In the rows, 128 means zero.
Each run below is a few steps of one of 7 hidden systems, one row a step.
run 1, J216 (9 x 18):
[[114  51 123 187 164 121  60 111 103 128 149 138  92 170 157 127  96 124]
 [119  64 107 115 156 132  70 158  83  85 121 146 149 179 147 158  91 193]
 [118 112 138 169 174 122  84 187  76  66 115 165 100 180 153  99  73 107]
 [133  60 122 186 164 158  44 117  92 106 166 139  70 152 152 127  94 163]
 [117  82 131 120 145 124  49 178  93  78 134 158 148 221 161 143 117 189]
 [110  92 153 160 202 120  74 158  84  64 114 133  72 199 158 102  70  92]
 [143  62 119 162 176 192  44 131  92  89 164 128  84 155 149 136  77 207]
 [133 109 158 142 150 133  49 194  96  60 138 180 152 247 164 115 112 166]
 [123  65 164 166 222 124  56 122  96  86 144 123  52 204 158 110  63  90]]
run 2, J216, 9 rows:
[[128 151 162 163 147 186 106 161 140 113 145 134  98 162 154  83 102 142]
 [166 106 151 148 151 145  83  80 137 112 149 123 129 187 144 128 147 143]
 [135 104 162  66 179 122 113 155 125 111 145 130 134 179 125 152  90 140]
 [116 116 149 172 178 179 136 155 141 113 127 122 125 158 151  99  66 127]
 [192 100 138 172 146 158  88  91 111 111 153 148 155 162 130 131 113 153]
 [133 102 157  93 163  98 100 164 117 141 164 171 143 185 135 143  86 126]
 [ 90  79 121 183 185 152 131 135 140 127 121 121 127 158 159 113  66 118]
 [180  83 114 168 142 152  90 114  85  87 131 150 172 145 122 146 100 166]
 [130 113 151 118 149  92  86 189  88 135 158 193 124 172 137 122  78 110]]
run 3, J578 (9 x 18):
[[119  91 109 154 178 159 122  96 149 113 150 112 101 126 141 134 115 141]
 [134  92 145 119 122 137 118 153 124  83 117 115 175 156 113 153 114 154]
 [149 137 169 123 138 111 118 145  95 149 117 144 123 155 129 112  80  90]
 [144 117 106 163 158 157 106  83 118 151 134 136 111 141 160 111 115 153]
 [139 100 122 122 158 122 118 128 132  67 140 137 164 164 127 151 143 140]
 [116  95 157 131 145 106 124 153 101 130 114 124 117 138 118 132  67  88]
 [138 122 116 171 126 161  99 114 102 156 107 139 136 153 162 106 103 167]
 [158 125 126 121 159 107 104 113 119  74 139 152 141 177 134 130 158 120]
 [101  78 128 124 173 110 120 140 108 124 128 122  94 123 126 143  69 104]]
run 4, J173, 9 rows:
[[138  85 124 138 125 151 118 130  95  45  83  85 150 120 100 156 116 156]
 [144 161 161  68 118  99  99 192  87 137 152 176 103 140 115 124 107 123]
 [101 147 109 185 150 155 122  95 148 173 124 128  75 143 187  71 134 121]
 [154  90 119 129 154 152 118  96 128  37 108  94 168 161 118 159 151 161]
 [113 137 174  57 145  91 129 209 113 122 153 152  99 128  98 139  83  94]
 [113 152 116 199 127 185 120 113 124 182 105 122  79 118 174  68  95 144]
 [191 113 132 128 147 142 102  83 120  56 119 123 188 192 127 149 166 162]
 [ 99 115 165  59 185  76 138 181 138 137 177 148  87 133 110 145  83  70]
 [ 95 134 104 209 128 208 139 133 123 164  82 107 103 101 170  78  71 164]]
run 5, J633:
[[123 117 113 189 122 130 118 135 130 144 124 168 177 172 164 103 123 133]
 [157  86 124 150 147  91 100  85 105  97 130 139 148 158 124 145 138 100]
 [116  87  95 123 155 109 122 148  85 146 125 161 135 111 130 147  69 134]
 [101 131 101 190 127 123 121 151 112 104  94 157 149 163 166  92 132 120]
 [160  99 114 151 139 106  76  93  88  79 137 136  97 136 121 136 147 114]
 [ 92  98  97  96 158 112 103 165  90 142 133 159 101 129 147 142  84 158]
 [ 90 138 118 174 147 135 126 151 125  80  81 125 117 172 169  88 132 113]
 [174 114 128 137 145 138  76 102  82  64 137 123  78 118 110 136 135 138]
 [ 96 126 121  79 158 128 101 187 107 148 151 164  92 148 153 126  87 166]]
run 6, J700:
[[146 126 126 122 108 112 142 157 107 108 121 149 173 108  98 146 116 121]
 [115 125 131 148  93 116 116 132 116 183 131 140 109 104 128 116 113 117]
 [116 129 101 116 116 115 132  83 141 151 107 107 133 129 143 135 171 139]
 [133 122 114  88 144  94 153 134 114 105 120 136 149 114 104 155 124 110]
 [103 115 125 145 103 133 129 159 115 144 123 122 110  83 113 127  96 127]
 [125 155 123 124  81 121 121 107 135 141 111 111 121 120 133 119 181 138]
 [140 131 130  70 152  89 141 117 120 130 135 133 120 121 111 150 133 101]
 [ 89 107 120 122 128 146 148 153 136 137 121 103 111  86 116 141  93 139]
 [137 164 137 128  77 137 139 130 136 115 103 109 139 112 115 116 170 132]]
run 7, J15:
[[138 122 146  82 155 153 142 117 138 144 131  96 110 114 114 147  95 145]
 [144 166 147 136 120 172 139 157 150 113 138 136 153 141 133 108 133 152]
 [164 132 167 138 133 111 119 105 134 124 155 132 115 138 112 124 136  79]
 [131 101 140  93 136 141 132 122 144 176 153 121 142 126 123 156  97 160]
 [136 150 140 148 127 142 157 150 145 114 111 141 187 158 137 109 124 122]
 [177 115 146 150 132 118 117  90 101 134 136 131 120 113 105 131 111  92]
 [117 108 116 116 116 139 115 146 132 180 155 155 150 129 141 141 109 177]
 [115 132 128 167 130 107 151 134 141 107  98 140 175 168 144 109 140  88]
 [163  96 119 127 133 120 112  85  83 135 117 114 113  92 105 151 101 124]]
run 8, J578, 9 rows:
[[153 184 113 103 135 109 134 101 117 123 129 148  95 115 133 109 174 107]
 [ 94 114 100 120 146 139 143 134 158 116 161 114  87  78 118 143 135 136]
 [103 132 151 125  80 149 139 166 155 114 113  97 151 127 116 133 142 152]
 [154 171 160  95  98 110 130 121 114 148 110 119 111 116 110 117 142 103]
 [130 148 101 110 145 148 145 108 145 164 154 136  97  84 134 125 132 145]
 [117 134 135 133 118 150 154 136 182  98 146 108 154 124 118 133 165 135]
 [136 126 162 102  93 107 138 130 126 145 120 100 125  96  89 146 124  98]
 [134 159 115 116 114 147 146 125 135 195 139 147 134 102 139 116 118 152]
 [137 152 128 143 126 134 154 102 175 111 147 123 147 130 127 119 182 111]]
run 9, J173:
[[ 99 189 108 110 109 129 143 105 168 195 117 132 114 152 181  90 191 143]
 [140 121 123 134 136 131 160  61 165  65 107  60 126 105 102 147 186 101]
 [130 125 154  53 100 135 132 181 134 119 176 118 112  65  68 172 116 158]
 [104 188 155 142  58 148 142 144 162 213 112 120 123 129 153  80 147 131]
 [185 121 126 134 123 135 137  16 146 127 116  77 146 121 114 146 184 122]
 [122 124 127  38 143 119 169 163 168 123 190 137 146  82  82 183 134 145]
 [ 85 163 155 178  59 149 173 159 169 194 105 105 130  88 128  87 118  98]
 [208 111 126 148  77 141 109  27 111 144 115  97 167 105  98 154 168 151]
 [122 138 115  26 140  79 164 148 171 162 197 172 165 117 108 173 161 132]]
run 10, J4, 9 rows:
[[146 155 153 119 153 148 166 116 122 115  89  86 100 103 112 114  95  92]
 [160 132 123 145  98 181 105 118 124 151 156 130 121  92 118 129 128 188]
 [127 150 154 130 123 115 138 143 182 129 169 154 162 166 134 117 168 104]
 [130  98 146 111 164 118 156  82 139 144 111  78 115 115 111 149  97  86]
 [146 135 110 116 105 173 139 146 112 146 116 136 173 103 122 140 101 196]
 [135 173 137 177 117 115 148 137 151 130 145 164 141 133 137  86 154  74]
 [125  67 118 129 139 111 119  64 136 167 141  95 110 107 119 160 121 118]
 [120 133 106  87 111 134 152 170 127 125 108 149 203 139 132 147 124 180]
 [131 167 131 174 133 106 160 125 119 123 104 139 105 107 129  85 126  45]]
run 11, J633 (9 x 18):
[[144 108 155  82 160 109 143  90 154 164 166 111 116 121 107 159 119 100]
 [103 118 115 132 126 163 176 147 154 155 107 112 178 106 130 137  90 157]
 [172 164 157 156  84 124 136 126 132 103 117 140 176 141 110 113 164 101]
 [155 105 136 118 125 108 115  90 128 190 176 142 109  93 108 148 117 107]
 [ 78 110  90 123 121 127 162 136 160 172 108 128 184 139 158 137 127 161]
 [152 137 140 153 107  99 150 112 124  75  96 118 165 125 102 128 164  72]
 [148 110 114 128  99 120 112 117  97 178 161 148 100  57  97 146 105 132]
 [ 70 141  93 129 100 109 139 147 160 172 112 147 162 161 177 111 164 151]
 [140 117 132 141 124  90 142  80 134  69 103  89 121 117 100 140 177  68]]
run 12, J700, 9 rows:
[[112 208 108 108 142 104 144 149 149 145 159 186  93 136 162  83 181 102]
 [112  62 148 147 170 119 128  77 165 102 155  67  81 115 106 154 128  77]
 [120 121 136  76 100 163 107 185 106  82  93 103 163 153 123 154 119 216]
 [147 216 154 147 137 122 159 165 118 142 122 173 102 127 140  61 113  61]
 [152  76 134 156 143 163  94  46 157 150 182  84  72  99 117 148 140 145]
 [ 99 137 123  53 126 128 139 182 159  97 122 138 196 190 147 153 158 195]
 [144 153 179 180 158 116 169 150 114 127 106 135 117 120 113  84  59  19]
 [168  86 117 161  95 198  68  67 118 159 155  92 104  96 123 148 131 220]
 [108 189 110  61 137  91 158 173 166 127 141 192 197 196 166 116 189 140]]
run 13, J4 (9 x 18):
[[142 131 143 158 142 141 179 117 157 109 119 111 165 110 107 126 114  88]
 [157 108 132 144 108 137 131 111 112 181 139 134 148  88 105 143  89 131]
 [122 144 110 141 118 124 149 126 153 176 132 162 180 148 156 116 140 138]
 [130 111 103 154 150 101 163  83 135 120 110 120 148 114 124 136 138  79]
 [124  95  95 118 108 119 131 137 103 152 125 140 151  81 110 160 102 153]
 [ 98 156 112 154  94 105 142 154 132 151 105 157 156 140 152  99 147 111]
 [131 107 100 142 129  92 120  66 111 130 105 113 108 113 127 137 155  94]
 [109 113  88  79 114 111 123 155 112 130 135 148 143 104 122 162 135 175]
 [ 85 166 128 145 107 105 149 165 137 115  94 128 115 131 143  92 148  87]]
run 14, J15 (9 x 18):
[[151 142 144 136 130 144 109 181  87  95 135 158 113 118 112 115  90 132]
 [110 117 150 167 127 135  95 121 138 164 140 129  93 163 162  99 119 117]
 [133  94 123 105 147 121 107 100 132 104 120 113 154 177 141 153 149 156]
 [139 129 130 105 171 126 138 170  98  86 123 152 132 131 116 132  82 118]
 [123 119 147 185 133 171 106 130 123 140 123 115  93 135 147  95  89 131]
 [142 108 136 125 113 124  73 114 121 108 133 133 141 180 142 137 164 163]
 [125 120 131  90 187  96 130 154 110 108 135 155 122 158 132 135  92 100]
 [116 101 134 169 159 184 127 127 130 128 109  98 111 131 143 113  73 148]
 [156 127 145 144  99 140  72 137 103  84 127 140 142 172 132 124 155 161]]

Which system made each of these runs?
run 15 (2 x 18):
[[ 82 115  95 143 162 114 163 165 118 124 128 144 101  81 126 123  84  91]
 [106 124 122 198  68 162  99 144 130 117 111 119 134 130 145 105 153 164]]

J578
run 16, 2 rows:
[[215 136 182 162 132 174 164 110 136 153 155 139 194 106  86 132  67 110]
 [170 119 145 158 116 142 133 113 155 211 178 180 216 156 138 131 108 147]]

J633
run 17, 2 rows:
[[ 53 110 145  85 121 137 137 155 131 128  36  46 121 171 152 132 104 156]
 [192 188 106 144 165 179 137  94  81  64  79 124 101 109 132  92 126 143]]

J216
run 18, 2 rows:
[[148 141 106 148 162 154 195 134 140  13 111 108 154  73  81 135 135  99]
 [141 116 187 138  67 133  82 198 117 134 195 150 100  92  78 135 103 128]]

J173
run 19:
[[101 130 136 117 117  67 150 182 176  89 180 174 172 142 110 142 180  75]
 [ 67  95 131 157  86  95 140 106 131 203  83  77  88  85 128 124 106  75]]

J578
run 20, 2 rows:
[[162  97 135 189 126 140 146 105 130 117 154 124 134  68  85 139 102  87]
 [135 116 132 110  70 115 113 146 116 203 139 156 172 119 122 147 112 164]]

J216
run 21 (2 x 18):
[[ 98 168 168 118  72 144 142 199 167 185 154 144 139 125 131 105 124 144]
 [155 142 175 130 126 122 154  52 164 180 111  78 125 139 127 119 144  76]]

J700
run 22:
[[138 110 118 153 165 165 163 132 162  95 149 133 176 125 124 136 112 138]
 [141 103 157 170 123 130 140 143 126 137 137 137 154 115 105 128  78  91]]

J4
run 23:
[[134 168 126 136 154 136 168 102 157 145 112 126 137 139 149  99 141 102]
 [163 119 127 114 141 136 150  90 154 125 162 116 140  92  99 155 143 126]]

J216
run 24:
[[ 86 181 134  74 125  85 138 216 119 143 137 181 106 136 141 104 119 102]
 [105 109 141 180 134 145 137  65 152 141 110  52  50  87 125 109 126  79]]

J700
run 25, 2 rows:
[[137 155 185  83 132 171 138 111 160  92 104  39  78 131 107 125 146 132]
 [176 159 155  53 135 180 143 139 117 131 139 106 108  80  87 148  92 178]]

J578
run 26:
[[ 90 122  86 131  35 116  75 162  98 167 132 149 102  87 135 131 167 190]
 [ 96 166 127 104  96  54 118 124 149 108 106 132 123 180 153 109 230  85]]

J4
run 27:
[[112  99  93 139 131 147  97  93  86 143  84  93  72 111 150 126 107 163]
 [141 157 110 100 146 145 116 175 116  57 129 166 159 164 141 127 146 180]]

J578
run 28:
[[127 103 110 113 120 122  75 132 118  80 163 138 107 137 124 150 173 170]
 [ 79 138 138 111 153 100 125 184 128 104 114 142 102 174 153 107 119 101]]

J700
run 29:
[[127 123 159 116 126 142 148 139 171 157 144 124 173 152 129 134 117 141]
 [150 129 145 143 151 130 161 100 135 141 106 119 162 142 127 121 104  92]]

J216
run 30, 2 rows:
[[112 148 152 194 154 185 158 112 162 125  97  80  97 129 152  76 103 100]
 [202 134 132 103 116 178  92 100 116  83 155 125 145 128 104 154 162 207]]

J633
run 31 (2 x 18):
[[ 99 157 114 143 122 157 172 128 163 117 102  99 128 104 135 108 148 126]
 [151 146 135 120  78 125 125 131 118 100 128 113 120  80  86 139 160 128]]

J578
run 32 (2 x 18):
[[162 171 119  69 108  95 124  95  90 166 119 132  90  88 112 135 152 121]
 [109 168  87 132 126 155 154 119 178 130 163 141 113  98 146 111 189 155]]

J173
run 33:
[[144 161 136  43 174 115 138  82 131 150 125 100  66 123 129 133 138 113]
 [120 169 119 128 152 201 171 147 176  95 142 107 114  96 129 108 134 165]]

J173
run 34, 2 rows:
[[131 144 106  92 140 160 140 114 121 134  94 107 130 123 144 129 123 182]
 [156 162 147 128 148 144 146 154 135  71 140 139 129 124 110 117 131 111]]

J578
run 35, 2 rows:
[[117 136 150 123 107 176  86 204 100 153 155 147  73 104 127 110  70 180]
 [112 135 114 195 120 133  86 105 141 124 111 146 138 214 198  80 180 139]]

J216
run 36:
[[145 177 124  95 130 151 142 125  97 118 100 101  60  65 111 114 117 131]
 [132 166 132 117 119 187 124 162 160 108 177 138  98 103 123 114 148 181]]

J578
